The same turns and mirrors carry the whole set onto itself, and each row onto the other rows of its family. Which rows share a family with each named row? Give them in list order.
These 16 rows form 4 families of 4 rows each.
C: [ 14  -8  -1   3   2  16  -8 -10   5 -30  26  -4  37]
A: [  4   4  13  25 -22  11  -9 -14  12  -8  12 -29  17]
H: [  7  -8 -22 -21  13  16 -25  22   3  35  -2  16  10]
Q: [  5   5   3   6   0  20   1 -10   7 -31  16  -8  33]
X: [  7 -18 -27 -17   8   4 -35  21   5  33   1  15   0]
T: [  6  -8 -21 -22  16   6 -35  24   5  30   2  13   0]
G: [-20  -3 -49 -13   4   3 -24   3   0  25  -5  -7 -14]
E: [-14  -5 -45 -24   2   2 -26   0  -1  19  -3  -3 -17]
L: [ -1  -1  10   9 -21   3 -17 -22   9 -15   7 -40  12]
F: [  0   3   6  20 -31   8 -13 -12   9 -12  12 -32  21]
M: [  5  -2   5  17 -25   1 -16 -21   3 -10  16 -36  13]
Y: [  8  -3   6   4   2  24  -7  -7  12 -34  20 -10  30]
B: [-18   2 -41 -17   3  10 -19  -5   4  31  -6 -11 -18]
Z: [ 10 -11  -1   7  -1  15  -9  -7  14 -25  20  -3  45]
W: [-12   4 -38 -13   3   8 -23  -1   4  29   3 -12 -27]
P: [  7  -5 -29 -18  11  15 -25  26  -7  28   2  19  11]

The rest of the family of L: Z, W, P
The rest of the family of G: T, F, Y
The rest of the family of B: C, H, M

The same turns and mirrors carry the whole set onto itself, and each row onto the other rows of its family. Which rows share a family with each named row? Give them in list order.
These 18 rows form 3 families of 6 rows each.
Nota: [ -3  12  14  22  -3  37 -27 -24 -11 -18  20  31 -23 -12  -7   1 -13  -2
  -5  -9  14]
pazo: [ -3 -45  28  29   6  -5  16  12  22   8  14  10 -12   5   5  -8   0 -20
 -36  18 -10]
Biked: [  3 -47  14  42  28   1 -32   1   7   2   7   8 -26  25  20  -5   7 -20
 -48  12  14]
paz: [ 15  24  30  46   4  25 -46  -9 -11 -15  37   6 -37   5  -8 -20   6  -3
 -19  -6  19]
vila: [ 38   3  22  32  10  19 -34  -9 -15 -24  32  -5 -29   6  -4 -12   1  -1
 -44  11  25]
namud: [ 40  10  31  36  -4  -2   4  21   0  -6  43  -1 -17   0 -11 -37  -2 -12
 -35  16   3]
lud: [  7 -18  15  16 -10  14  14  20  24   0  19  26  -3 -13  -9  -1 -15 -23
 -12   3 -17]
zutu: [ 12  23  23  53  21  -7 -55  19   0   9  20  15 -31  21  -2 -37   3 -25
  -7  -2  22]
vilav: [ -8 -22   5   6   9  10 -23 -11  -4 -11 -11  41 -23  -1 -11  15 -10 -11
 -17   6  11]
loga: [ 22  28  28  38  21  -9 -45  16   8   5  11  10 -13  11 -11 -21 -25 -25
   5  17  30]
kot: [  8 -20  -3  13  15   8 -31  16  17  -2 -11  35  -8   5  -7  14 -21 -30
  -6   5   6]
Nidu: [-14 -40   0  25  24  -5 -24  -6  -9   4 -13  39 -28  22  16 -11   6 -14
 -40   5  16]
dopo: [-11  -7   3  50  29 -11 -36   8  -6  21   3  40 -22  30  27 -43  -1 -24
 -20  -3  19]
pevum: [ 22   4  14  28 -18  29  16   8   0  -9  44  19  -8 -15   3 -27 -10 -10
 -27  -5 -11]
ver: [  8   2  -9  24  -1  44 -16 -17 -12 -14  21  37  -4  -8  23 -12 -24  -8
 -19 -14  13]
pud: [-13  -2  13  57  25   9 -27  -8  -1  18  20  25  -5  21  44 -44 -22 -20
 -14  -3  27]
levir: [-10 -21  29  45  11 -11  22   8  10  21  24  18  -2  12  27 -44 -12 -18
 -29  13   4]
kefop: [ 15  13  33  40   9 -21   8  27   8  19  25  15  -5   8   1 -49 -19 -23
 -12  19  10]

The rest of the family of lud: pazo, namud, pevum, levir, kefop
The rest of the family of Biked: vila, loga, kot, ver, pud

